One turning vector, and how many ticks it has turned:
The counts run from 0 to 472.
[-11 -12  27  13   0 -19  -1 -16  26 -25 -57  -3 -29  -4  22 -27  12   0
 -39 -25 -18 -13  41  10   5   9 -12   4   3  -3  14 -23   2 -20  30  12
   0 -28  19  14  18 -27   3  -4  -7   3 -33 -19 -45  11  24   2 -10 -67
  27 -39  10  43  39 -23  29  -5  14 -12  25  62  30   8 -15  -7  -6  32
 -20   0  14   5  -5   4  13   8  31 -11  15  -2  13 -17 -21  28] => 336
[ 18 -36   2 -18 -10   6 -16 -26  34 -22 -24  13 -38   6  35 -31   5  -1
 -23   2 -26 -10  42 -10   4  25  -1  -1 -10 -18  -2 -44 -14   0  22  37
 -14  -3 -11   6  37  -9 -16 -11  21  11 -30 -28 -29  20  16  -1  -4 -58
   4 -19 -13  66  -7 -23  17 -11  29  -6   4  26   1 -18  -2  -3 -26  44
  24 -30   8  -3  23  -1   2  14  37  20   6  -1 -12  -4  -7  32] => 149
[-12 -26  27 -27  -3 -22 -47 -34  18  11 -43   7  28  19  10 -14   4 -19
 -36  -7 -12  13  13  -9 -22   6 -45  -7  -3  -8   7   3  12  -3  23  30
 -36 -18  10  29   2 -11 -26  -3  -7 -34 -35   5  23  16  -9 -23 -13   4
 -16  -8  -7  51  43  11  30 -12  57   7  -7  35 -24 -35  -3  -6 -36  20
  15  19  45 -21  19  -1   2   0 -10 -11   0   5   7 -34 -34  34] => 440
[-20  19  17 -12  -2 -40 -15 -27  13  -7 -51   9 -37 -20  43 -19  13  10
 -58 -13  -6  -8  37 -14   4  37 -24  -8  22 -13   1 -14  53  -4  34   5
   8 -22   8  12  14 -36 -10   6  -5   9 -16 -28 -22  24  36   5  10 -37
  13 -19   8  52  29 -13  11 -17  38  15   6  35   9  -6  12  -8 -14   9
  27 -19  24  -2  19   3   9  -8  15  -9  -3   0   2 -23 -10  30] => 28
[-20 -28  16  -4  46 -14 -18 -16  22 -18 -33  12   0  33  13 -11  -4   4
 -38  -3 -29  -8  21  -2 -18   6  -6   1  32 -15   2   3   6 -34  27  48
  -9  14  17  20  29 -10 -17  16 -11 -12 -43 -27 -12  37 -11 -21 -29 -40
  32  -5  18  28  40  -5  45  19  36  -2  25  35  20 -19 -24  -3 -26  17
  -9  22   6  -7   8  12  15  -2  14 -29   4   1  20 -21 -24  39] => 185
[  0 -41 -14 -22  44 -29  -5 -15  27 -12 -16  26 -15   5  10 -16  18  -4
 -27   6   2 -28  31  -3 -26   2  18  -7  30 -18  -2   9  30 -27  20  19
   3 -27   6  10  -8  -1 -15  58 -31 -29 -25  -3 -26  50  18 -20   1 -22
  -5 -19   5  22   3 -12  42  38  13  16  10  38   4  -7 -41   2 -11 -49
   7   3   6 -29  12  12  24   1 -16  -9  10 -23  37 -43 -16  38] => 370
[  5 -59   2 -27  16  10  -3 -16  59  13   4  32 -13  30  62 -13  10  13
 -17  28  -4 -25  10  -3  -7  24  12   1  13 -44 -14 -20   7 -30   8  34
  -8 -23 -10  21   1  -4  10  13  11 -15 -60   3 -18  16  19  10   1 -35
  15  -4  -6  16  -2 -11  51   7  30  -5   1  34  -5  -4  -3 -14 -40  14
   5 -27  18 -13  25 -13  26   6   0   6  10   8  11 -25   9  38] => 376
[ 29 -22  16 -10 -24 -12 -41 -13  45 -16 -39   9 -19  -9  36 -29  12 -11
 -41  -4 -17 -11  53 -12  25  14 -28  -7 -12 -23  15 -14   3   9  -6  11
  -9 -34   8   6 -12 -10 -35  -6  -5  -6 -35  -3 -15  19  29 -31  32 -10
 -27   5  -8  59  16 -33  30 -14  18   9 -30  10  14 -19 -14  20 -26  21
  19   3  17  -5   1  -7  -5   3 -16  11  41  37  12 -25 -18  50] => 271
[ 10 -21   1 -22   2 -25 -22 -17  32 -26 -21  11 -31 -15  27 -38   7 -10
 -66   7 -21  -6  45  -5  11  19  -4 -13  10 -28   4  -5  39  -5  16  14
   2 -26  23 -11   2 -20 -16  18  -6   7 -40  -6  -3  48  44 -22  37 -37
  -1   0 -21  35  16 -13  19   7  12   5 -14  19  45  -3 -26  40   3  -9
   1  -9  -1 -16  41   9  -4   3   1  -1   4  24  20 -50 -27  53] => 245
[-13 -57   8 -41  11 -12 -16 -13  15   3 -31  26 -12  10  43 -20  13   8
 -26  15   3 -38  13 -28 -18  29  -1  19   4 -34 -14  27  -9 -19  21  45
   3  -9  -4   6  16 -18  14  36 -13   3  -3  11 -21  11  14  -8 -27 -18
   3 -21  16  55  -9  34  28  21  67 -13 -18  36  14 -10 -20 -21  -7   1
  -6 -42  32  -5  -9   5   0  11 -17  -3   4   3  30 -40  -6  16] => 49
[  6 -19  51 -20  -2 -57 -21 -17  12  -1 -58  28 -26  11  31  11  24  26
 -18  -3 -17   2  30 -12 -19   9 -33   5 -21 -18  27  -4  42 -28  42  23
   0   3 -16  23   3  22 -15  -1  -6   2 -13 -38 -23  24  34   0   2 -29
   0 -10 -13  54   9  -6  11 -34  65  20   3  21  -9  -5  20 -13 -12  12
  32   5  26  10   6   7   1  16   0  10 -19   9   8 -11 -19  34] => 30
[ 32 -15  11   5   4  -6   3 -15  62  10 -24  17 -27  -2  53 -30  13  -8
 -27 -23  -7 -39  41 -17  -4   0  -6  13   9 -57  -1 -14  34 -15  20   7
  23 -40  26   0 -15 -26  15  -7  -4  -4 -20 -33 -25  13  37  -8  -4 -27
   1  -3   0  55  19 -24  14   6  21  -9 -15  22  32  -2  -6   5  -5   0
  16  -5  15 -11  -9  14   5  -9  -9  -1  34  31  26 -40 -14  44] => 379
[-10 -20   2 -25  47 -10 -37  16   5  16  -7   0 -26   2  26 -24   3 -10
 -38 -14   4 -30  16 -19  -6  33  19 -19  34 -32  12  20  -1 -20  20  21
   5 -13  25  14   9 -39  -5  19 -14  -7 -13   1 -50  38  13 -20 -30 -24
  13   4  -4  42  11   1  43  17  32 -12  25  40  40  -2 -26  -5 -31   5
 -14 -15   6  -2   2  18 -16  -5   5 -15  -4   2  28 -35 -16  31] => 76
[  8 -67  -3  -8  29  -3 -28 -35  28 -16 -13  14  -3  16  16   3  14 -10
 -28   1  -3  -2  33  -2 -20   8  23 -25  27 -15  -7  -8 -17 -16  15  43
 -31   0  -6   6  24   3 -12  20 -24 -40 -42  -8 -22  29   1 -31 -11 -42
 -14 -20   4  48 -22  -5  42  17  16   9  15  30   2 -13 -27  -7 -12  16
   2   2  -3 -29  44 -14  -1  16  -2   1  -5 -12  32 -51 -26  20] => 142
[-12 -12 -14 -31  17 -23 -53 -20  12  11 -40   5 -11 -27  23 -48  10 -20
 -43  -7  -1 -31  36  -3 -23  39  -5   2  33  -7  -6 -18  -1   4  21  18
  15 -13  16  13  30 -30 -49  16 -33 -12 -15 -17  -6   8  12 -19 -37   3
   3 -34  12  64  27   9  27  23  24  -5   2  29  26 -14 -30  22 -14   1
  25  -7  -5 -31  -1  16  -4 -17  -2 -15   7 -12   7 -52 -19  13] => 304
[ 12 -43  -2  12  19  -7  -9 -11  50  -5 -22  15 -38 -20  18 -30  18 -17
 -32 -10  12 -22  38 -17 -13 -13  15 -28  19 -25  -2 -11   6 -16  -1   4
 -24 -47  14  -7  -2 -20   8  15 -28  -8 -50 -19 -32  37  25 -33  -5 -26
 -36  -6   3  55 -13 -15  17  10  20 -11  -1  29  30  -5 -40   7 -28  -2
  -9  14 -10 -22  15  11  14 -24  10  10  14  17  35 -30 -32  33] => 395
[ 13 -19  14 -36   3  -1 -17  -9  11 -12 -39   9  -7 -12  33  -6  12  22
 -35  20 -35  -2  31  -2 -10  34 -25 -14   3   1  21 -35  31 -17  23  30
  -3 -17  -7  32  10 -10 -53  12   0 -27 -33 -19 -10  22  28   2   2 -29
  24  -9 -17  38  22 -28  36  -8   7  11  17  31   1   2 -12   1 -26  41
  51   6  11  -6  42 -16   6  -3  33  11  -9 -12  16  -8  13  38] => 323
[-28 -42  15 -38  29 -20 -27 -13  24  29 -25  31 -15   9  46 -11  16   1
 -23  14  17 -43  14 -25 -13  25   6   3  21 -36 -20  14   3 -25   3  30
  -2 -16   1  12   1 -20   5  43 -25  -9  -6  13 -38   7   4   6 -28 -24
  15 -23  15  34   3  19  41  13  49 -11  -9  41  14  -3 -14 -28 -21  -4
 -21 -28  26 -16   5  11  17  16 -25 -16  16  -1  15 -42  -1   7] => 50
[-22 -46  13 -27  20 -13 -23 -31  40   0  -3  10 -10 -20  42  -7  19 -26
 -41   4  26 -15   2  -6  17  17  -6 -25  26 -29 -17 -31 -21  -9  -6   6
 -30 -28  14  -4   9 -26  -1  26  -4 -24 -52  16 -41  24  20   1  17 -57
  -9   1  11  25  -6 -15  34  -9  32   4  -4  44   2  -8 -10  -8 -32  17
 -20 -25  21 -17  25 -23  16  24   4   2  29  18  13 -39 -13  11] => 268
[  3 -22  13 -18  20  -6 -38  -5  38   2 -27  24 -26  -5  39  -4  11 -19
 -43  10   4 -10  13   8  11  38  -8 -22  37 -24   7 -13  12 -23   2  17
   1 -13  23  17  -4 -24 -37  27   0 -34 -45  -6  -9  41  35  -2  31 -28
  12  -4   3  -7  25 -36  69 -11  -5  -8   1  15  28  -6 -23   0 -30  27
   6  -1  -1  12  34 -17   5   5  -8 -18  25  14  40 -33   1  43] => 94
[ -2 -25  21 -33  19 -24 -46 -13  -1  -8 -31  -7 -34 -10  19 -18   3 -42
 -43 -26  25 -38  36 -24   2  43   8  -9  17 -36  11  15 -16 -11   5  23
   5  -5  19  14   3 -25 -14  13 -31 -14  -1   4 -38  31   3 -42 -36 -13
 -10 -10   7  54   6  -9  30  -2  39   0   2  13   7 -21  -5  -7 -26   5
   6 -12  12   2 -23   1 -19  19 -18 -22  33   2  23 -47 -17  17] => 278
[  4 -61   2 -41  10   1 -31 -18  16  -6 -12  -7 -12 -16  16 -57   2 -23
 -27  11   5  -9  11  12 -18  13  23  -3   9  -5  10 -28 -36  -8  -2  39
 -17 -33   4   7  21  -9 -37  15 -23 -22 -48   9 -13  19   6   6  -8 -33
 -13 -43  -2  33   1  -5  41  17   7 -17 -16  56   8 -25 -45  17  -2   9
 -26   2  -4 -26   5 -10  13   8   1 -12  19 -12  18 -44 -22  20] => 117
[-20 -51  35 -25  31 -44 -35 -34  12   7 -32  23 -10   2  29 -24   2   5
 -36 -10  21 -26  20   0 -19  12  14   3  -1 -18   0 -12   0 -15  15  39
  -9  -6  -6 -12  18   4 -19  -8 -52  -8 -42 -23  -3   2  28 -24  -8 -27
 -13 -16   4  49 -13  13  23 -12  50  -5  -1  24  19   8 -16  27   3  13
 -23   0 -15 -32  11  15  -9  11 -38 -15 -16  20  16 -53 -38   8] => 436
[-15 -46  16 -32  21 -42   1  -6   7  -4 -25  14 -19 -23  25 -34   5   2
  -1  -6   7 -34  26 -19 -45  16  -4  29  -1 -14  19 -12  17 -30  38  33
   7 -13  -8  16  24   2  -6  21 -10   6 -16 -22 -20  17  15  -6 -41  -8
   8 -15  14  65  -3  16  -7  13  63   9  -5  45  -1  -3 -13 -11 -13 -14
  16 -10  16 -26 -30  15  19 -12   6   8 -17 -23  14 -12 -27  26] => 182
[  3 -12   8  -5  16 -38  -9 -41  28 -13 -26  -1 -13  -3  18   0  18 -13
 -50 -22  -8  -1  47  23  -2  20 -15 -23  32  -2   1 -38  36 -11  32   3
  -8 -15  18   1  10 -15 -24   8 -10 -29 -49 -15 -20  31  34 -13  19 -44
   1 -13  -9  26  26 -46  29 -14  13  18  45  27  11   2   6  20 -20   3
  24   2   6 -26  24  -5  12  29  -1   6   8   1  -9 -39 -28  32] => 136
[ -5   2  35 -17   3 -55 -13 -27  11   3 -54  21 -28 -15  37   4  20  16
 -34 -14  -8   2  32 -19  -7  21 -37  -1   5 -29  11 -15  55 -18  44   4
  12  -5   2  25  -3 -15 -11   5  -2   2   1 -25 -24  31  44   4   6 -34
  11 -23  -3  55  27 -12   8 -40  45  18  -1  24   5  -2  22 -16 -21  12
  34 -10  32   6  17   2  -5   8  11  -7 -10  -3  11 -17 -11  32] => 29
[-21 -52  23 -49  31 -25 -35  -3   1 -21 -23  -4 -15 -17   6 -28  -5 -21
 -24  15  -1  -1   9   0 -11  23   3   2  17  -1  26  -9 -32 -14   2  53
 -16  -4  -6  18  36   9 -53  36 -15 -12 -41  -8 -17  48   4 -14 -16 -35
  -3 -23  16  44 -11  -3  46  -6  42   5 -12  41  -2 -17 -26  -3 -23  23
 -11   7  -4 -13  11  -6  12  16  18  -3   7 -14   8 -20 -25  12] => 292
[ 12 -26  25 -13  -3 -56  -8  -5  19 -32 -52  27 -15  11  19  -3  20  31
 -25  -6 -11   5  59   0 -20  31 -31  -3  15  25  19 -12  30 -14  50  15
 -14 -22 -10  21   1   6 -24  23 -13 -12 -47 -18 -14  20  37 -22  19 -12
   9  -7   1  26  31 -21  22   1  30  25  36  20   2  23  -7   4 -18   9
  41  14  11  -7   5 -13  22  15  -7  28  -4 -25  16 -28  -5  45] => 339
[ -5 -33  34  -8  36 -36 -19  -5  21   3 -14   9 -11   9  29 -34  11  17
 -28   5 -34 -13  32   8  -7 -10  -4  18   1  -5  12  -8  16 -29  30  30
   3  -9   9 -10  24   5 -25  18  -9  14 -30 -31 -44  37  40  -5  11 -43
   7  -1 -13  48  -6  -6  22   6  62   5  -8  34  51  11 -15  19   0 -12
 -25  -4  -6 -19   4  35  33   8  -3   7  -3  26   9 -13 -25  35] => 58
[ 22 -64   3  -8  20  -2 -56 -15  45  41 -15  34 -31   1  31 -43  23  -1
  -6  -8  -2 -14  27   8 -28  14   9 -13  -1 -17  -6 -17 -18 -26  15  26
  -9 -13   5   0  21  -5 -23   3 -12 -11 -28 -11 -21  31  33   4   3 -11
  -5 -23 -14  38 -15  -2  39   1  35 -31   9  15  39  -2 -38  24  -9   1
  -1 -17 -27 -13  26  26 -10   5 -25   6 -13   8  23 -40 -16  32] => 100
[-18 -35  12 -20   9 -12 -32 -10  27  -3 -67  24 -14  29  28 -13  18   8
 -33 -14 -17 -26  33  -9  -3  31   1  -9 -12 -26 -11  -9   0 -22  -4  26
 -31 -12 -12  32  20   0 -23   1 -19   9 -25   9 -24  15   4   5 -21 -24
  11 -28  -1  35  26  -7  31   3  45 -10  27  43 -11 -23  -1 -22 -49  15
 -16  10  15 -10   3  16   2  30  -9 -32  16   3  -7 -30  12  23] => 25
[-18  -9  21 -36  -1 -26  -1  -1  -4 -28 -28  -3 -35 -15  29 -34   6   6
 -34  12   3   2  13 -21 -10  28 -25 -13  15  -3  33  -4  43 -14  21  14
 -19 -53  14  36   1 -20   4  27   1   7 -50   4 -11  30  15  -8  10 -27
   3  -8   4  20  41  -2  17  -3  41  -5   2  57  -1   1 -13 -11 -34  30
  12   3  18  14  16 -20  23 -18  37   7 -12 -17  18  -6 -22  52] => 214
[  1 -23  13 -23  15 -10 -43 -30  40  24 -22  14  -1  31  49 -24  12 -24
 -36  -8   8 -17  12  -6   2  22 -15 -13  17 -48 -17   7  11 -14   7  16
  -9 -14  25  16  -6 -30  -5  -1  -6 -27 -21  14  -6  15  12  -5  -4 -18
   4  -4 -12  29  32 -11  45  -1  26 -12  -1  23  -3 -27   3 -14 -27  -2
  -6 -19  42 -12  -1  -4 -11  17 -41 -31  30  13  20 -52 -12  35] => 253
[  0 -46  33 -21   8 -34  -3 -12  11   0 -31  17 -26   9  15 -26  11 -10
 -22 -18  15  -7  28 -17 -18   2  10   6  -2 -34  10  26   4 -26  28  29
 -13 -19  20  -9  -9 -10  37   8 -34   0 -26  -7 -24  24  12 -36 -17 -24
 -21 -19  -5  39  12  13  24  -9  46 -17  -2  35  34  -3 -22   6   5   0
 -33   6  12   7  -8  15 -12  11 -33 -11  -7  20  40 -47 -47  35] => 235
[-18   0  22  14   1 -24   6 -32  45 -14 -54   7 -21 -19  33  -7   5 -24
 -30 -18   3  -2  41  -2   4   7 -33   3  29 -10  -8 -23  11  -1  21  11
   1 -23  21  13   6 -33   7  15 -16 -12 -30 -27 -21   4   6 -12  -5 -53
  12 -33  35  51  33 -38  28 -15  21   6 -10  44   7 -19 -16 -13 -23  32
   0   7  19   0  12  -7  20  -5  17 -11  39  10  11 -23 -39  20] => 161
[  1 -51  11  -9   6 -11 -19  -8  31 -25 -47  23 -12  32  12 -13  15   9
 -31  12  -4 -14  51 -13 -18  19  12  -7  12   1  -7  25 -17 -14   7  46
 -23 -29  -3   7  -5  -6 -17  33 -35 -17 -27   0 -11   7  -6 -33 -17 -10
   1 -35  20  25  20   2  60  39  13  -4   1  36   0  -1 -42  -9 -10  25
 -14  17  10 -15  10  -5  16   2 -24  -8  21 -20  42 -44   0  37] => 345
[-15 -35  -1 -23  21 -19  -6  -1   8 -28 -39  -6 -17 -28  14  -5   3 -45
 -46  -7   0 -17  19 -17  26  38 -22  -9  27 -27   8  -9 -28 -17   8  34
 -13  -4  19   6  17 -27  -8  38  -6 -22 -30   3 -32  40  -1 -26 -14 -53
  10 -14  16  35  28 -18  35 -10  23  -8  -1  22  23 -34 -27   7 -31  27
  -5  -2  15  10  22 -16 -10  20  31 -18  14  14  22 -34 -17  11] => 294
[  1   2  25 -39   0 -30 -14 -10  -3  -4 -29   4 -33 -23  36 -29   3  -1
 -48   3  -5  -1  24 -23  -2  35 -16  -9   6 -37  22 -29  46  -1  28  20
   8  -9  10   1   5 -18  -1 -15 -10  -3 -32 -17  -6  17  32 -10  -6 -30
   5  -1 -26  63  23 -11  -6 -40  40  -2  -1  12  15 -12  12  23 -18  31
  27 -14  11  -4  26  -2 -15  -6  27   0 -24  18   1 -33 -34  39] => 432
